Each row is where one point has got to under a steady rotation. How many steps took it there?
The counts run from 0 to 456.
[153 167 114  85 123  59 122 116 127 134 164 135 131 123 125 183 117 169
 117 134 111 108 109 113 128 140 140 115 144 108 196 120 129  98  96 128
 149 161 154  99 159 129 162 139 110 130 118 144  68 110]
406
[165 137 133 114 136  97 119 131 103 124 181 144 121 152 134 120 141 212
 101 150 101  97 138 112 159 159 156  84 127 125 156 152 128  98  88 128
 180 150 149 109 159 126 166 141 145 157 119 120 102 105]
433
[146 142 136 147 146  88 130 127  97 145 144 127 126  95 154 147 111 177
 116 143 126  60 171 133 137 162 142  93 142 162 167 124 135 126 135 145
 177 169 111 115 146 131 165 106 141 153  94 172 100  86]
248
[151 139 154 151 173  79 121 136 124 140 153 106 107 155 162 132 139 180
 114 134  74 100 143 150  82 160 159 135 147 140 161 124 161 135  83 141
 162 118 134 138 145 123 145  93 140 162 113 143 106  90]
382
[157 169  98 134 140  84 117 124 108 171 155 137 116 126 124 170 106 177
 115 133 122  97 138 116 129 134 145 120 136 145 195 139 136 101 114 146
 167 147 136 112 175 140 135 111 139 131 100 133  63  94]
345
[115 115 147  98 141  73 159  75 108 132 153 119 130 120 168 155 153 151
  78 151 112  89 157 105 141 152 160 110 122 110 118 134  92 160 103 118
 164 142 140 110 162 117 173 126 115 154 133 167 111 127]
180
[149 141 148 121 121  90 144 109 104 135 163 134 146 116 139 137 120 179
 103 151 144  81 140 112 146 155 164  78 149 126 146 141 123 118  87 122
 170 173 149  91 151 111 180 140 140 155 120 162  92 122]
245
[150 165 132  93 132  62 119 121 121 154 160 132 133 138 130 160 131 178
 103 123  87  93 109 101 108 151 156  94 136  95 189 125 132 111  86 111
 142 149 132 114 130 128 174 143 137 129 117 145  81 123]
228
[146 162 127 118 145  96 134 133  93 134 161 126 111 129 146 159 123 193
 111 133 131  80 144 130 102 133 158 131 147 146 185 140 126 130  68 115
 182 124 152 128 188 104 123 121 139 139 138 148  85 104]
442
[117 148 141  87 142  85 162  69 108 164 158 133 135 113 140 161 138 147
  77 143 151  95 156 107 121 123 161 113 152 126 150 140  88 142  90 105
 167 128 155 115 202 129 151 131 125 142 134 162  91 111]
360
[128 119 149 103 156  52 132  94 127  93 138 114 119 134 168 155 139 169
  96 144  60  97 121 118 114 172 143 144 121 117 140 103 124 144  97 133
 155 148 139 126 124 120 165 106 108 177 139 137 104 123]
322
[144 126 124 133 153  64 122 131 110 114 138 103  98 141 178 156 130 193
  96 156  51  80 139 120 135 174 138 142 101 131 156 123 125 115 124 146
 165 149 131 137 137 105 163  97 125 146 118 130  95 109]
258
[155 149 144 106 135  80 147 140 112 141 167 117 140 113 151 145 127 174
  98 133 122  87 138 125 135 152 141  90 149 120 184 122 136 102 114 119
 155 170 137 104 147 106 197 138 137 126 101 175 105  87]
309
[146 153 151 125 131  69 131  80 128 144 152 117 151 159 136 138 106 161
 107 150 111 114 112 121  98 164 174 104 156 101 146 129 127 114  68 148
 138 149 152  90 148 117 173 120 131 150 127 149  66 140]
147
[146 131 135 107 135  88 128 125  99 122 181 159 122 153 132 109 138 201
  94 146 102  99 138 105 160 152 157  84 127 127 146 147 114 100  89 120
 180 148 157 118 167 137 160 137 146 172 131 113 107  96]
432
[135 122 157 110 137  91 155  94 115 106 164 109 132 157 165 145 135 164
  80 158 114 111 141 118 132 149 170 120 144 102 134 142 109 126  67 134
 163 129 175 104 179  87 170 136 123 138 134 153  99 114]
450
[134 132 130  77 153  58 130 123 112  96 173 147 124 116 129 160 135 180
 119 115 129  99 129 134 121 138 130 128 148 139 176 113 128 131  91 104
 189 149 144 121 181 143 137 131 106 188 141 140 111  74]
315
[119 112 148 123 180  67 161 110 116 109 150 120 115 122 158 124 148 146
  90 134 102 113 168 153 135 153 136 128 147 149 137 117 145 129 129 136
 175 145 136 133 180 144 166  95 118 174 114 143 138  60]
125
[131 116 142 134 139  48 128 132 114 131 156 103 105 112 170 163 162 174
 123 160  60 106 138 133 144 158 138 137 107 118 166 119 129 136 104 148
 156 148 144 125 125 116 160  99 104 157  90 157  97 116]
196
[138 154 123 101 129  77 136  76 120 136 159 114 135 154 146 177 117 157
  85 163 106 102 117 101 117 144 168 129 136 102 161 137 106 121  73 141
 144 132 155 100 173 102 156 131 122 124 136 150  62 143]
84
[145 154 139 150 144  72 129  73 127 177 127 109 138 110 151 155  99 135
 103 149 109  94 138 123 112 167 153 113 147 137 149 117 134 131 123 158
 134 164 121  97 142 128 180  84 127 147  91 167  74 121]
150
[162 160 112  98 118  79 116 128 104 155 160 140 127 127 131 161 126 198
  98 145 111  91 127  97 139 145 144 102 125 114 186 137 116  95 101 111
 162 159 147 104 161 117 165 135 141 125 126 140  70 118]
165
[126 110 151 101 167  63 159 104 124  97 165 128 123 132 154 120 147 154
  90 138 104 125 152 155 140 152 136 126 150 143 133 123 130 119 120 134
 177 146 151 126 180 143 176 112 106 176 121 142 134  66]
126
[130 116 123 114 143  56 126 116 113 105 134 114 109 128 176 170 140 185
  99 159  61  90 142 113 143 163 134 153 103 117 149 109 114 131 113 140
 166 148 146 134 139 104 161  98 113 158 125 122  88 116]
259
[147 141 162 142 161  85 141 127 116 170 137  95 113 142 183 133 155 170
  84 148  64  95 154 127  99 168 152 111 138 110 150 121 139 123  98 116
 146 126 149 126 137  96 176  90 156 130 114 144 104 118]
114
[137 135 152 124 150  91 140  77 126 124 179 118 132 186 137 136 114 151
  75 143 118 134 132 119 132 147 186 104 138 120 146 154 128 114  80 171
 156 126 160 100 189 120 166 131 133 135 122 149  87 105]
272
[139 136 142 136 147  88 129  79 122 113 172 142 144 164 125 121 101 165
  99 146 134 125 126 127 139 156 174 102 152 141 132 145 133 108  83 166
 181 142 159  95 185 148 160 113 116 179 131 131  90  94]
334
[125 120 157 115 171  73 155  96 112 139 152 125 120 125 152 103 157 160
  69 144  86 121 165 134 128 168 136 103 146 127 120 114 126 116 127 116
 164 152 149 120 162 135 192 105 127 170 118 133 133  87]
304
[145 147 138 163 163  84 135 123 119 161 139 107 104 137 154 149 117 166
 128 143  99 107 146 149  80 144 155 152 156 151 185 124 158 133  85 154
 158 119 141 127 171 119 129  81 130 147 105 146  85  90]
203
[158 155 111 130 168  84 110 128 117 122 153 119 106 174 135 157  98 194
 111 134 100 100 133 124 110 146 151 138 135 147 187 133 151 101 102 153
 168 131 135 131 171 132 132 104 140 137 119 126  75  76]
77
[142 159 136 146 158 103 131 106 104 176 157 140 123 117 136 131 104 170
 101 125 140  70 161 120 126 158 160  78 140 159 164 146 139 137 124 140
 172 149 108 115 163 156 159 114 157 150 105 163  94  88]
426
[107 143 127 126 168  65 141  52 110 169 134 120 120 114 147 164 118 134
  86 148 117 103 161 108 119 146 153 136 133 149 145 123 109 157 124 156
 158 127 127 123 179 157 146  84 114 151 111 163  89 107]
89
[133 153 129  92 161  94 132 102 104 132 161 144 117 163 141 145 135 188
  86 123 115 100 144 108  97 137 165 126 145 133 153 143 113 128  76 104
 181 116 152 129 196 127 127 129 139 152 165 122  99 105]
173
